In the rows, zero is written as 128.
Each path below is one point turned by a fixed rotation once a step. After each direction that follows a path, write how fast that rotation turns it, in degrees a step (0 if it stays still).
Each turn is a multiple of 5 degrees from 10 to 175, or 0.
Each row of a path follows its step; steps can be skipped.
path 1
step 0: [135 125 135 126 129 116 123 131 130 127 124 133 134 126 139 128 136 133
 121 127 135 126 132 126 126 128 126 135 123 119 124 118 125]
step 1: [119 126 126 125 127 127 121 130 129 128 127 121 132 133 131 119 120 126
 124 129 132 125 131 131 116 125 133 135 120 135 117 129 135]
step 2: [121 126 134 134 119 125 131 135 135 125 129 137 126 134 129 120 125 133
 129 121 122 133 130 130 133 131 126 139 136 134 125 120 131]
step 3: [127 124 127 123 131 117 133 122 131 123 138 140 128 127 133 129 124 127
 120 136 138 129 132 131 130 133 136 129 130 123 126 125 138]
step 4: [129 135 124 143 126 129 134 129 132 139 128 128 127 133 122 129 124 127
 117 129 130 121 128 129 125 129 132 131 119 131 124 125 138]
step 5: [132 129 130 137 125 128 132 128 134 123 133 133 125 138 131 131 123 137
 140 129 136 136 127 126 122 137 119 131 124 132 132 130 131]
step 6: [133 122 136 127 128 131 126 117 133 138 140 136 131 128 137 135 125 130
 118 128 126 127 124 132 118 131 127 129 127 123 127 126 124]
step 7: [128 130 125 124 126 129 126 135 139 138 132 121 129 136 128 133 128 137
 133 129 123 121 132 133 122 125 139 134 124 125 132 135 135]
step 8: [127 129 130 131 126 134 126 132 135 127 137 133 140 126 134 121 135 141
 132 129 133 126 128 120 134 130 128 132 123 135 134 123 123]
step 9: [124 127 134 123 124 137 117 123 133 124 140 136 126 127 124 129 124 121
 123 134 133 125 136 124 121 120 133 126 128 132 129 130 130]
step 10: [131 128 133 124 122 138 129 134 132 136 127 132 119 133 119 125 129 131
 125 117 129 127 134 133 137 132 135 127 123 129 135 124 134]
Speeds:
[122 126 126 128 127 128 131 130 126 127 131 129 129 129 126 126 127 128
 126 128 128 127 132 127 130 126 128 127 128 126 130 127 127] : 55
path 2
step 0: [121 123 129 124 127 127 130 130 125 121 128 140 125 129 127 133 122 133
 133 130 125 123 135 123 132 132 135 132 128 126 137 129 138]
step 1: [129 130 127 126 140 120 131 133 131 127 121 128 127 124 121 133 131 127
 126 137 119 129 134 123 119 128 136 122 126 128 133 129 128]
step 2: [124 132 121 117 126 125 127 137 125 128 122 131 122 123 133 136 133 135
 131 129 132 122 133 134 132 126 133 124 125 138 128 128 129]
step 3: [125 121 121 129 128 130 133 135 131 128 122 134 119 120 132 133 129 131
 126 125 115 127 130 122 130 131 128 130 125 118 130 130 125]
step 4: [128 127 130 116 130 121 127 133 126 119 128 139 126 125 134 130 123 131
 134 136 124 132 126 123 124 124 133 124 133 128 131 131 133]
step 5: [132 130 129 120 130 123 134 130 129 134 120 129 122 138 125 141 129 132
 126 133 123 121 137 126 123 127 131 129 126 125 132 129 128]
step 6: [126 126 119 123 126 128 133 134 128 133 129 134 123 121 135 132 131 122
 130 137 127 129 132 125 131 135 137 121 121 134 126 129 130]
step 7: [130 124 124 124 130 126 135 133 119 123 124 127 115 118 128 132 128 134
 131 126 121 126 129 125 124 125 129 135 131 125 122 129 133]
step 8: [123 127 125 126 126 120 133 132 133 128 128 135 123 129 132 135 118 134
 129 135 126 136 130 125 124 121 125 123 123 128 134 135 130]
step 9: [124 126 125 118 136 121 129 130 131 131 125 133 119 132 129 131 129 123
 124 131 127 125 142 126 130 131 132 128 138 126 124 128 133]
step 10: [126 127 133 125 124 127 134 141 117 130 125 128 125 120 131 131 128 124
 127 133 127 130 137 129 123 129 136 126 119 124 132 129 129]
Speeds:
[128 127 128 129 130 129 129 127 125 126 131 129 126 127 130 126 124 131
 129 129 124 129 125 128 130 128 126 131 127 127 130 125 128] : 95
path 3
step 0: [124 123 125 117 117 121 123 115 132 127 135 128 124 127 125 129 133 132
 136 132 124 134 133 135 132 124 122 125 123 132 127 135 128]
step 1: [136 123 128 122 115 119 124 119 132 123 131 123 128 130 128 121 128 127
 131 124 138 118 129 129 133 127 133 121 127 132 119 124 128]
step 2: [136 124 122 124 114 130 133 126 132 125 132 123 128 123 134 123 136 140
 130 137 132 128 131 126 126 129 129 118 129 122 130 131 122]
step 3: [132 124 131 127 122 133 128 123 139 125 141 126 123 128 122 131 131 138
 137 128 130 124 132 120 138 128 134 130 127 123 123 135 131]
step 4: [125 125 123 120 116 126 125 126 138 129 136 133 125 138 125 118 126 134
 129 128 127 134 124 127 132 131 130 126 119 118 124 123 127]
step 5: [136 122 128 127 119 121 130 120 133 131 132 123 138 128 122 128 137 132
 131 124 128 128 120 131 133 136 139 131 131 120 129 122 123]
step 6: [120 132 129 122 118 124 135 122 134 126 122 125 131 126 128 127 123 140
 136 132 129 131 129 123 130 132 135 130 136 117 123 131 124]
step 7: [128 129 120 127 123 129 123 115 136 135 126 129 134 124 126 127 127 136
 139 128 124 131 135 131 139 132 128 133 119 126 122 130 128]
step 8: [124 118 122 114 121 126 128 114 139 123 124 127 132 132 132 122 124 128
 133 124 128 120 124 132 129 128 128 132 129 127 129 125 129]
step 9: [138 124 117 129 120 131 127 120 132 122 126 118 135 124 137 127 127 125
 137 131 125 131 127 127 132 129 132 120 134 119 123 125 128]
step 10: [130 120 127 123 127 125 136 118 134 129 132 130 130 133 131 131 128 133
 141 132 124 127 133 126 132 124 127 121 131 120 128 143 130]
Speeds:
[127 130 128 127 126 126 128 127 127 129 124 128 128 124 128 127 128 131
 128 128 131 126 131 130 128 129 127 129 128 133 127 128 126] : 60
[124 130 128 129 129 127 127 128 131 130 132 129 127 129 129 127 128 126
 129 130 128 129 131 125 132 127 125 132 126 129 129 130 128] : 100
path 4
step 0: [131 116 130 136 122 120 138 126 124 123 123 121 124 123 123 135 124 119
 131 129 132 120 133 138 125 119 126 126 122 135 128 132 125]
step 1: [126 122 124 125 125 132 138 131 119 130 121 127 131 125 123 135 126 125
 134 129 134 139 126 136 137 129 132 132 127 128 141 140 121]
step 2: [133 118 131 122 128 132 133 126 128 127 124 116 131 129 113 122 124 126
 124 138 125 130 136 127 138 120 130 138 125 128 130 128 122]
step 3: [122 123 138 123 127 129 127 119 125 128 125 127 137 121 132 127 131 122
 117 133 137 129 126 132 135 116 131 127 127 131 126 141 119]
step 4: [134 115 129 133 121 123 135 117 130 118 126 126 125 131 119 123 131 128
 128 134 135 128 132 139 124 129 131 122 124 127 125 140 125]
step 5: [124 123 128 126 124 122 129 120 129 131 128 120 128 131 130 135 126 121
 139 130 128 133 124 141 141 125 138 129 118 125 134 134 122]
step 6: [131 122 122 128 126 132 126 119 129 133 129 125 132 135 118 121 121 124
 128 137 128 134 134 131 137 126 129 131 140 119 129 135 116]
step 7: [128 124 137 120 123 130 124 116 128 127 134 129 133 126 135 124 125 121
 122 144 121 127 131 137 126 114 131 127 126 127 133 128 124]
step 8: [130 117 133 129 126 124 132 118 119 125 138 126 131 128 131 128 133 123
 134 134 134 125 127 136 122 129 129 127 137 119 120 142 126]
step 9: [129 117 126 126 120 122 124 124 128 127 126 127 123 132 127 125 134 135
 142 136 118 128 120 138 130 123 136 133 126 122 136 134 128]
step 10: [122 126 129 129 133 127 124 128 129 133 138 124 129 130 124 129 126 126
 133 128 121 124 134 128 133 119 135 134 134 111 129 135 112]
Speeds:
[128 127 125 125 129 129 129 126 128 131 130 127 124 129 125 130 128 130
 131 126 127 130 124 128 128 129 125 130 125 128 129 130 127] : 90
path 5
step 0: [132 124 128 120 132 121 130 138 130 139 126 124 133 129 126 124 129 134
 118 126 134 132 133 131 133 134 136 125 125 137 125 131 128]
step 1: [127 135 133 136 119 132 140 123 132 127 124 126 133 136 127 130 127 120
 131 128 137 121 126 124 132 124 126 117 129 133 130 125 129]
step 2: [124 117 123 130 134 128 136 135 129 127 124 128 120 127 134 133 126 136
 139 130 130 135 125 130 118 123 124 129 128 125 121 122 129]
step 3: [130 136 123 127 127 119 124 127 125 132 139 126 122 126 128 125 123 130
 124 129 130 132 126 129 129 121 133 121 117 119 136 135 128]
step 4: [127 135 130 123 134 129 119 123 131 115 118 132 127 134 123 123 127 124
 126 128 127 125 120 128 121 129 118 124 126 135 123 129 124]
step 5: [131 125 123 125 124 129 125 136 130 132 130 134 131 121 132 145 125 123
 126 129 126 125 129 122 123 129 118 136 135 125 134 130 131]
step 6: [125 132 130 129 136 131 121 123 127 136 139 125 121 132 128 131 133 125
 129 123 129 123 123 135 136 137 137 132 131 124 119 130 132]
step 7: [134 130 118 138 127 126 129 132 128 126 118 123 137 132 125 117 131 127
 119 125 130 128 135 120 128 135 127 131 127 128 122 125 129]
step 8: [124 120 133 127 118 126 129 132 139 127 129 132 125 126 121 130 136 126
 131 134 132 124 135 129 131 118 131 121 136 125 126 124 134]
step 9: [133 129 142 136 131 120 135 123 128 134 129 126 130 129 131 128 129 137
 137 125 126 138 124 134 128 128 122 134 121 121 125 128 128]
step 10: [130 130 126 129 127 130 126 128 128 123 136 127 129 121 124 122 127 129
 128 128 136 132 127 117 115 128 139 125 122 133 130 129 115]
Speeds:
[128 126 128 127 125 129 128 127 127 126 125 129 128 129 130 128 129 127
 129 131 132 126 130 126 129 126 123 127 131 129 127 131 128] : 110
[129 130 130 129 129 126 126 125 129 130 128 127 124 126 127 128 126 129
 131 127 128 126 129 127 131 130 128 124 131 129 132 128 131] : 140
[129 129 128 131 128 128 130 130 126 130 126 129 129 122 128 126 127 126
 126 128 129 130 129 129 127 129 126 130 126 128 130 130 132] : 160
[130 129 128 128 125 125 126 125 127 127 129 128 127 128 127 127 131 128
 130 130 126 132 128 129 124 124 127 127 126 128 128 126 129] : 60
[128 129 127 128 125 127 127 127 129 128 128 126 129 128 129 132 126 128
 124 127 130 133 130 125 128 127 130 128 130 126 131 128 127] : 155
path 6
step 0: [129 126 127 121 127 134 124 132 136 127 129 134 128 126 134 128 120 124
 125 124 134 128 127 137 120 133 137 128 134 119 140 134 134]
step 1: [132 117 127 119 128 127 117 133 120 125 130 131 128 132 131 141 131 131
 130 134 136 127 127 122 132 133 125 130 126 127 135 133 136]
step 2: [128 124 132 134 129 127 127 124 117 122 128 134 130 128 121 121 130 123
 136 136 122 124 126 120 124 135 125 131 119 133 137 130 134]
step 3: [125 131 134 138 127 120 117 127 127 123 129 126 137 134 130 113 124 134
 125 131 131 128 122 131 129 129 124 133 127 133 128 121 121]
step 4: [131 124 121 126 140 127 128 131 142 126 123 132 134 126 133 117 126 133
 126 130 129 120 133 133 123 126 123 126 127 121 123 121 126]
step 5: [131 127 130 124 130 122 132 130 128 125 123 138 132 125 127 132 126 133
 123 123 134 125 129 136 129 138 137 116 132 116 132 132 129]
step 6: [138 127 127 131 129 121 124 133 120 123 135 134 126 132 127 140 126 128
 128 125 129 116 131 119 133 128 132 129 130 127 125 133 138]
step 7: [120 132 137 137 124 129 127 134 123 126 134 135 126 134 125 126 118 122
 133 134 126 123 135 122 117 124 128 131 123 131 135 131 132]
step 8: [127 123 134 132 124 129 115 132 133 130 126 131 128 131 129 126 122 134
 129 136 133 128 120 138 123 118 122 133 133 133 133 119 129]
step 9: [131 123 122 122 132 134 123 128 131 130 121 138 133 122 134 125 126 127
 127 140 125 127 121 127 123 135 117 122 132 121 125 125 128]
step 10: [129 121 124 133 121 120 127 130 122 122 120 129 140 125 127 126 133 129
 127 126 128 130 125 123 131 138 134 113 133 124 132 127 132]
Speeds:
[128 124 129 132 126 127 129 129 128 129 128 131 129 126 130 127 125 130
 126 128 131 129 129 128 128 130 127 130 125 126 127 127 132] : 0
[126 127 127 128 127 124 126 123 127 130 126 128 127 128 130 132 129 126
 129 128 127 126 130 127 129 131 129 126 127 127 129 130 130] : 80
[126 129 128 129 127 130 133 127 129 129 124 131 128 128 127 126 129 130
 131 126 128 128 130 126 128 127 128 127 129 128 134 127 129] : 140
[126 125 129 127 127 133 125 127 124 127 128 128 126 127 128 130 125 130
 132 129 128 126 129 128 127 128 129 132 128 129 129 129 126] : 60
path 7
step 0: [134 130 132 130 129 129 133 132 135 134 127 136 122 127 120 130 119 131
 128 116 130 129 124 121 125 125 128 125 124 129 132 133 135]
step 1: [135 130 131 127 124 129 135 136 128 132 126 133 131 135 120 120 121 128
 133 119 130 128 126 124 121 122 127 135 121 130 130 130 128]
step 2: [131 128 129 120 123 129 135 140 127 138 134 136 126 130 121 124 126 126
 127 115 128 130 129 123 126 129 129 127 127 130 126 123 132]
step 3: [132 131 132 124 124 129 137 129 130 127 130 136 118 136 124 124 124 127
 132 119 127 125 131 118 123 124 132 124 126 126 133 125 134]
step 4: [134 122 128 123 121 128 137 133 126 129 129 130 127 139 123 119 129 122
 134 120 125 127 130 124 124 126 128 131 123 123 131 120 126]
step 5: [133 121 125 119 126 127 135 132 124 129 135 132 120 135 128 123 129 125
 128 118 127 126 131 125 129 129 129 122 133 125 123 117 131]
step 6: [129 126 132 126 127 125 136 128 126 121 129 128 118 139 130 123 126 129
 133 125 126 123 130 122 130 122 131 121 130 123 134 117 127]
step 7: [134 114 125 128 128 124 133 130 127 128 127 125 124 137 127 124 130 125
 131 125 123 127 128 129 132 126 125 124 126 120 131 115 120]
step 8: [135 119 124 127 136 125 133 128 124 124 130 127 119 133 131 125 124 131
 128 123 128 125 127 129 135 125 125 120 135 125 121 119 126]
step 9: [128 124 132 133 133 122 133 132 126 124 124 126 124 132 130 125 122 134
 130 129 126 124 126 128 139 119 127 122 132 125 134 117 121]
step 10: [134 116 124 135 135 124 129 131 130 132 124 130 123 127 124 129 124 131
 127 126 122 129 125 132 137 125 121 122 127 124 130 121 119]
Speeds:
[130 127 126 127 129 129 127 125 129 127 130 132 123 127 128 129 128 130
 127 127 128 128 128 128 127 128 128 124 130 129 125 131 131] : 135
[129 127 126 127 128 130 125 130 126 128 130 130 128 130 127 128 131 128
 128 129 125 129 128 130 126 127 125 128 124 132 127 128 123] : 125
path 8
step 0: [128 122 116 132 143 131 125 121 125 140 126 126 124 130 122 131 125 127
 122 136 130 139 124 128 132 126 116 130 130 122 129 119 128]
step 1: [129 133 128 133 115 139 136 125 131 135 130 127 132 128 131 125 124 116
 133 119 126 136 134 127 131 128 115 123 124 126 126 115 124]
step 2: [124 125 129 130 120 122 134 132 129 134 123 134 129 121 120 123 118 118
 123 126 140 127 118 133 133 120 128 131 131 141 121 130 124]
step 3: [122 127 128 124 131 130 138 135 130 134 138 135 127 132 130 142 116 124
 118 137 134 129 128 129 123 135 125 125 138 126 135 131 128]
step 4: [122 135 135 128 133 131 131 126 127 137 130 129 121 126 127 128 119 134
 140 128 122 144 121 120 125 135 122 137 131 127 125 128 122]
step 5: [136 129 121 126 124 125 128 126 130 136 120 134 122 126 122 131 128 137
 122 122 130 134 125 133 128 125 104 124 125 129 123 128 131]
step 6: [125 133 124 127 116 133 139 129 140 131 126 134 137 130 121 138 126 128
 133 124 129 124 130 140 124 135 131 127 129 134 124 118 126]
step 7: [118 127 130 125 133 124 133 127 131 137 135 127 125 133 117 118 129 127
 127 140 135 127 115 130 124 134 129 128 135 137 118 127 134]
step 8: [126 138 130 133 130 125 139 128 124 134 136 133 120 123 126 129 131 126
 125 142 123 131 140 130 121 132 114 127 129 120 131 128 131]
step 9: [125 133 122 128 122 125 126 119 129 129 125 136 122 120 122 124 127 127
 136 120 133 135 129 128 115 127 124 145 122 131 133 120 125]
step 10: [137 121 124 126 126 134 130 137 139 130 134 128 119 130 113 129 130 124
 124 121 136 123 120 134 121 129 120 123 124 132 135 127 131]
Speeds:
[127 125 124 127 129 128 127 128 130 130 129 129 130 130 131 130 129 127
 128 126 128 128 127 127 124 129 131 131 130 126 128 123 128] : 120
[127 129 127 128 126 129 127 129 129 134 130 129 127 128 132 127 128 128
 130 130 128 126 126 132 130 128 126 131 126 130 132 128 128] : 0
path 9
step 0: [138 128 130 133 130 131 125 128 135 133 132 143 125 120 129 135 129 129
 124 120 126 117 123 125 137 121 132 127 129 129 125 125 126]
step 1: [136 134 135 120 135 123 130 132 126 132 130 127 132 130 130 134 126 121
 131 126 143 121 139 127 128 137 128 124 127 121 127 131 130]
step 2: [135 120 122 137 129 123 133 130 123 140 124 134 129 130 125 130 132 125
 130 130 132 121 122 139 130 125 137 128 132 129 133 124 120]
step 3: [127 131 136 122 135 138 136 120 129 128 129 135 129 127 131 138 126 133
 140 122 129 121 131 135 128 132 125 118 132 131 127 125 128]
step 4: [137 125 131 130 131 113 129 121 117 123 123 127 130 118 125 129 130 126
 130 132 132 125 127 135 131 122 135 124 132 124 128 136 135]
step 5: [132 127 128 129 136 138 133 128 122 131 126 133 129 132 130 124 136 129
 126 125 127 117 128 120 136 125 122 122 143 132 130 130 125]
step 6: [130 132 135 130 124 117 129 128 123 120 128 140 130 127 129 138 126 128
 126 122 135 120 132 122 125 124 133 118 121 130 131 131 125]
step 7: [138 127 124 132 136 119 136 123 125 133 126 119 126 139 134 127 133 131
 129 128 128 116 131 129 136 131 124 128 126 122 125 130 121]
step 8: [134 136 128 127 131 131 125 126 132 136 127 138 129 132 126 138 132 130
 125 119 128 119 120 135 128 118 130 120 125 133 132 128 134]
step 9: [142 131 129 124 136 127 127 122 123 127 133 128 129 119 127 127 120 125
 129 132 134 119 139 134 129 131 122 122 125 120 128 127 123]
step 10: [132 132 128 133 131 126 128 128 120 133 120 129 132 133 127 128 137 125
 129 134 143 120 121 135 128 121 130 131 137 138 128 123 128]
Speeds:
[126 126 129 129 128 127 131 127 127 122 127 128 129 128 128 127 132 129
 128 127 125 129 128 125 128 127 128 125 130 127 130 132 127] : 45
[131 129 128 126 130 130 125 128 130 128 129 129 129 124 127 126 129 126
 125 128 128 129 128 127 130 126 127 128 130 126 129 132 132] : 85
[128 128 130 125 130 123 126 128 126 127 126 125 131 128 132 127 130 128
 129 128 130 129 129 129 129 128 129 132 128 125 128 127 127] : 130
